Where one turn sends some rows of the set: a few examples, then the rows asked:
Q388: [-13  13  -2  27 -17  -3  25   7   2   4  10  -5 -13   3  19 -15  -7  17
   3   4  25   0  26   8 -10  -6  -4  11   3 -11   1   8 -13  12 -20 -13
 -11  -6 -21 -19  -5  -7   9 -13  10  -9   6   7  -1   9 -12  21 -21]
Q231: [ -6   6  -4  37  -6 -14  14  12  -6   3   8  -6 -12  11  20   9   5  22
   1   4  11   6  12   5 -28  -4 -11  30  -1  -6   5  14  -3   7 -22 -11
   2 -12  -7 -22  -1 -10   3 -12  -7 -13   5  12   8   9   3  32 -22]
Q758: [-13   1  -9  15  -9 -20   6  13  -8   4  10   5 -10  10  11  11   8  14
  -6   3   3   3  16   4 -42  -3   6   6  -5  -5 -10   2  -4   6  -9   2
 -18  -8 -18  -7  -9   6  10   5  -3  -8   7 -19   3   1  -5  14 -15]
Q868: [ 14  17  14  -1  -6 -10   7   8   4 -10  19  12  -3  19   8   6   6  20
  11  18  17  -1  20  11 -14  -4  -9  27   0  -1   9   8  -8  14 -14  -8
   0  -9  11  -8  10   0   2  -5  -7  -7  -4  -4   7   9  17  20 -33]
Q954: [ -5   7   6   0 -19  -9  21   1  -9  -4  14   1 -13  15  10  -2   3  20
  21  12  -9  -3 -25   2  -6 -19   3  20   1  -9   7   8  17  17 -13 -20
  -7  -1  10 -22  14   3   8  -7 -10   0  -3  19   4   9   5  11 -25]
Q385: [-18   9 -10   3 -11  -9   8  10  -3  -8   7  -1 -16  18  37 -14   5  16
  11   4  14  -1 -26   6   7   4  -6   4  -6  -5 -19  11 -17   0 -22 -14
   0 -23  -8  -3   8  25  18   5   2   4  -3   3  14   0  -3   2 -22]
Q331: [-12  12   3   8 -22 -16   6   7   4 -19   4  -5 -16  15  28  17   8  14
  11   6  15  -3 -17  13 -17 -19   4   3 -17 -11  -1   9  14  -4 -19 -35
  -1 -10  -8  -9  19  10  12  26   0   4 -11   8  10  -1   0  14 -11]
Q469: [-18  11 -16  11 -16 -20  -2   9 -12  -7   5  -3 -18  11  14  -6  10  20
  15  13   7  -8 -18   4 -13  -7 -13  -7  -2 -12 -22  17  -7   3 -30 -13
   4 -20  -1 -25   8  27  13  -1 -12  10  -5   3  11   4  -3  -3 -17]
Q534: [-12   9   4  -7 -18  -7  14   5  -4 -11   9  -1  -7   1   2 -10   1  18
  26   0   6   0 -22  17 -20 -12  18   7   3  -4   0  13  11   8 -10 -26
  -4  -4  14 -31  13  -7   8  -4  -3   9 -12   8   8   9   7   9 -18]
Q549: [-15   5 -12  15   0  -8  13  16 -15  -1  15  -8  -6   6  24  -2   4  13
  -5  -2  -2   5  21  18 -25   5   5  10  -4 -11  -5  -2  -6   1 -10  -1
 -18  -7 -17  -3  -9  10  13   0  -5  -4  -5 -25   2  -9  -6   9 -15]
Q787: [  6  20  13   2 -11  -8   9   6   0 -11  19  -6   4  10  12  -1  -5   8
  18  10  18  -8  24  22 -13  -2  -1  26 -12  -3  -7   7 -20   4  -9 -18
   6  -2   6 -17  16  -6   3   6  -2  -5  -7   6  10  -3  15  19 -20]
Q834: [ -8  10  13 -16 -14  -7  17   5   6  -8  15   6  -4  13   7   1  11  25
  21   2   3   9 -20   7  -7 -11   7   4   9  -9  18   8  11  13  -8 -22
  -9 -14   4 -33   1   4  20  -9   4   5 -13   3  -3   7   1  11 -29]
Q266: [ -7   9 -10  28   1  -8  15  14  -7  -5   7  -7 -10   0  15 -13   0  22
  11  -7  29   6  14  12 -28  -1   3  24   9  -5   5  14   1  -2 -17 -12
  -3 -13   0 -18  -5 -12   2 -16  -6  -5   4  -8  14   7   3  24 -15]
Q647: [ -3  11 -16   2 -10 -10  10   7  -2 -13   9   9  -8  14  32  13  12  13
  -3  10  25  -9 -29   9 -12 -15   8   2  -8  -4  13   7  15   7 -27 -28
  -6 -10   4  -4   6  12  11   8  -7   4  -6  -9   0   4  10  11 -14]
Q770: [-22   7  -9   3  -8 -11  13   8   2 -11  12   2 -14  20  24  -5   7  15
  10   0  17   0 -28  13  -3  -8  -9   0 -13  -7 -16  16 -11  -5 -22 -14
  -2 -23 -10 -25   0  36  16  -1  -5   1   0 -15   2   0  -5   9 -23]
Q354: [-25  16   7  31 -14  -3   8  11 -10   9   8  -6 -10  12  34  -2   3  16
   4   3  17   0  30   9 -18  -7  -3  10  -4  -3   1   9 -13   4 -21 -17
   1 -13  -2 -18   0 -16  11 -14   1  -6   1  14   2   2  -2  24 -26]
Q358: [-10  12 -17  17   1  -7   8  13 -11   5  11   0 -13  16  20   6  -2  15
  -5  10  -3  -4  26   3 -18 -11   5   8  -1  -2 -15  -5  -4  13 -12  -7
 -14 -11 -18   6  -5   4   4  -2  -6   2   7 -16  11   2 -11  12 -21]
Q891: [-15   9  -5  15  -5 -11   9  21   0   4  13   0  -5  12  19   3   4  21
  -3  -2  -3   6  22  13 -16   6   3  12 -10  -1 -16  -4  -5  -2  -3  -5
 -16 -10 -27   6  -2   3   7   5  -3  -1   0 -11  11  -3 -13  20 -22]
Q289: [ -3  21 -19  -4 -17 -11   0   6 -11  -5  13   0  -5   9  22  -9  15  27
  -2   4  15  -8 -24  10  -5   5  -2   4  -3 -13   6   6  15 -11 -21 -29
  -7  -7 -13 -12   9   6  11  15   3   6 -20   0   2   1  12   3 -11]
Q64: [-14  21  -3   7 -21  -8   9   5 -13 -12  11 -15 -25  17  28   4   6  22
   9  12  11 -11  -3  12   1 -24  -4  -6 -11 -21   9   6  20  -5 -24 -28
 -11  -7  -3 -14  13  19   8   8 -11  10  -7  -4  -5  -2  -1   1 -16]
Q411: [-17  11  18 -14 -19  -4  12   8  -8   2  12  -4 -12  23  21  -2   4  21
  23   0   4   2 -16   3   4 -16  13   6  -4  -2   1   2   4   7  -3 -22
  -6 -12  13 -22  12 -11   9   1  -2   8  -1  20   3   4   6  10 -26]
Q896: [-20  13  -9  10 -20 -14  -1  12  -5   2   7  12 -15  19  22 -11  13  21
   8  13  11 -10 -23   1  -1  -2 -10  -1  -7  -2 -23  13  -6   0 -27 -12
  -2 -18  -2  -4  12  26  10  -4 -12   5   3   8   9   9  -2   4 -27]
Q961: [  6  15  28  -7 -19 -11   7   6   1 -12  21   1  -6  14   5  -4   7  15
  20   9  29   1  31   9 -17  -3  -4  14   0  -7   3   8 -16   4  -9  -6
  -7 -10   5 -19  10  -2   7   4   5  -5  -5  -4   5   0  12  12 -22]
Q773: [-10  12   4  17 -11 -10  19  12   2   2  18   6  -8  10  14 -16  13  28
   3  -7  28  11  24   7 -17  -2 -11  20  10  -7  10  11   2   0 -15 -14
  -7 -22 -18 -20  -6  -7  13 -16   5  -9  -3  -5  12   5 -13  21 -22]
Q85: [ -5  17  -2   0 -29 -12  -1  14  -4  -7   6  -2 -19   6  16   9  14  34
   8   9  27  -2 -12  -1   4  -1   2 -10  -5 -13   3   0  13  -5 -18 -18
 -26  -9 -13 -13  10  13   2  14  -3  15   0   3  -4   6   3   5 -15]
Q587: [-12  15   7 -11 -17   6  25  -5  -4  -6  10  -7 -13   9  14 -12  -9  19
  18   2   2  -1 -24  14   3 -10  12  11  -1 -10   3   6   2   8  -7 -21
 -13   0  -6 -31   9   3   8  -4   8   3  -6   9 -10   6   6  14 -25]
Q983: [ 13  24   4   0  -9 -10  11  -4  -4  -9  19  -4  -5  11  -5 -17  -7  17
  14  13  18 -13  20  17 -21  -4  -8  27  -1 -14  -3   9  -9   0 -11 -12
   2   2   0 -23   9   2  -1  -2   1  -9  -6  -8   1   4  18  13 -21]
Q57: [  7  15  17   6 -16  -8  21   3   3 -10  27  -2  -5  18   8  -4  -5  11
  11  16  16 -10  23  17 -10  -9 -13  23 -11 -14   9   8 -11  12 -13  -7
  -7   2   3 -16   9  12   6  -5  -7 -16  -1  -5  -8   0  11  15 -30]
Q322: [-26  10   1  11 -15 -17   0  12   0 -18  -1   2 -20  11  19  -1  11  20
  17   6  12   4 -23  14 -22  -4  -6  -7   0 -10 -12  20  -8  -8 -24 -10
  -3 -20  -3 -17   6  35  18   0  -3   5  -8  -7   6   4  -2   7 -24]
Q155: [-19  12  -9  17  -6 -15   0   9 -14   5   6   1 -15  14  17  -3   6  16
  -6   7 -10  -1  25   9 -41  -6   1   9   1  -5 -14   3  -3   2 -12  -9
  -6  -7 -18   4   0  -1   9   7   1  -7  -7 -11  11   0  -5   9 -18]

Q411 moves to Q954
Q773 moves to Q388
Q983 moves to Q961
Now find these:
Q289 moves to Q85
Q322 moves to Q770
Q155 moves to Q758

Where one turn sends some rows of the set: a few examples, then the rows asked:
Q759: [ 11   1   3  10   5  -2 -13   7  16 -14  -1   9  -1  -8  -4]
Q424: [  9  -6  -1 -21  -4   0   3  -4 -12   5   7  -9  10  -3  -5]
Q63: [ 19  -6   3   0   4  -1 -14  -2  -5  16 -17 -12   6   1  -1]
Q196: [ -3   2   1  -7   3   8   6 -18 -11  17 -10   0   6   2  -1]
Q307: [ 10   2  -1   4  -4  -6 -12   1  13 -14   6  15  -4  -8   0]
Q344: [  8 -15  -4   0  10   7   9   5 -14   2 -20   7   4   2 -15]
Q304: [  9  -1  -1   5   1  17   5  -9 -22   1  -9   3  -1  -2   1]
Q653: [-12  -9   0  10   2 -11  -3  12  10 -15  -4  -2   9  14  -2]
Q826: [-13  -2  -2   6   4  -7  -1   9  11 -17   1   8  11  13  -2]
Q182: [ 12  -2  -6 -12  -9   0   0 -13 -12   4   7 -13   9  -2  -5]
Q259: [  6  -3  -9  -7  -4   0   3   2 -16   9  11  -8  18  -2  -6]
Q186: [ -5  -4   6  10 -19   4  -2  10   4 -18   1  -1   2  16  -1]
Q978: [-12  15  -4   6   3  -8 -10 -11   7  -9  -2   8   1   1  -3]
Q741: [ 13  -6 -12  -5  -8  -2   3  -5 -18   1   9 -10  11  -2  -3]
Q887: [ 13 -19 -11   1   1  -4  11  -4 -10   6 -21   5   1   2  -7]
Q873: [  1   2   7   7 -25   0   0   6  18   3   1   3   4  10   2]
Q279: [ 13   4   2   5   0   0  -5   5  18 -15   1  17  -3  -5   0]
Q552: [ 15 -10   1  -4  13  -5 -14   5  -8  13 -15  -8   9  -1  -1]
Q869: [ -8   5   2  10  10  -6 -13   3  18 -10  -2   2   9   3  -9]
Q56: [ 3  4  4  1 -8 -5  4 16 11  9 -2 21  1 -5  7]
Q156: [10 -4  6 -1 -9 -7  6  9 23 -2 -1 15  1  2  7]
Q861: [  9  -4  -7  12   1  12   5  -5 -11   5 -20  -1   5   5 -19]
Q923: [  2  -8   5  15 -15  -3  -1   5  12 -17  -8  -7   1  14   2]
Q274: [  7   8  -7  12   0  -5  -6   4   2 -11   0  20  -5  -9   4]
Q672: [ 15  -9  -1   3  12  -1 -16   3 -14   3 -16 -11   7   2  -3]
Q88: [  1   2   6   6 -19  -1   6   1  23  -3  -4   2   4  14   4]
Q691: [  0 -11  -1 -10   7   4  12   0 -20   9  -9   8   4   0   5]
Q139: [  0 -11  -7  -4   6   0  11  -2 -20  12  -8   9   6   0   6]
Q398: [ 10 -13   1   0   4  -5  -9   5 -11  12 -18 -15  11   9   1]
Q397: [  4  -8   0  -9  10   4   5  -7  -3  12 -21   4   5   2 -17]
Q138: [ -3   4  -2  -1   3  10   5 -13 -13  20  -9   2   9   1  -2]
Q609: [  3  -8 -10   4   1  -1   9  -6  -4  18 -20   2  10   6 -14]
Q91: [  9   3  -3  -7  -4  10  -1   0 -16   6   9 -10  14  -3 -11]
Q453: [-20  -3   2  -4   1 -13   2   2   2 -12  -5   6   2  12   4]
Q80: [ -5  -3   9   4 -16   3   5   6  -2 -19  -9   3  -7  13   7]
Q673: [ 21 -12   1   4   0  -1 -10   3 -12   8 -18 -13   5   4   3]
Q276: [ -5  10   1   5   8  -1  -9   0  19 -12   2  12   6   3  -7]
Q659: [ 13  -5   0 -13  -3   9   1   2 -18  -1   8  -8   9  -4  -8]
Q293: [12 -8  9  1 -3 -9 -2 14 22 -1 -4 11  1 -5  4]
Q73: [ -9   7   2  -2   3  -6 -15  -4  14 -13   5   9   4   2  -8]
Q886: [  9  -5   1   4   8   0 -16  -1 -10   9 -17 -16  11   8  -5]
Q713: [ 16  -7  -4   1   1   6   4 -17  -6   4 -23   1  -3  -1 -15]
Q690: [ -1  11  14   5 -20   8   4   4  12   4  -7   5  -2   7   3]
Q399: [  9  -3  -6   5   0  11   5 -16 -21   0  -9   2  -2  -1   3]
Q405: [ -4  -3   1  13 -12   0   4   5  10 -21  -3   1   4  18   3]
Q361: [  6  -3  11   6 -16  -3   0   3  25   2  -8  -2   2   8   3]
Q874: [  8  -4   1   1 -14 -10  -1  10  17   2   5  16   1  -3   6]
Q542: [-16  -6   4  -1  -2  -6  -6  10   5 -18   3   5   7  13  -5]

Q861 moves to Q609
Q690 moves to Q56
Q826 moves to Q405
Now find these:
Q307 moves to Q73
Q424 moves to Q659
Q869 moves to Q653
Q673 moves to Q63
Q304 moves to Q138

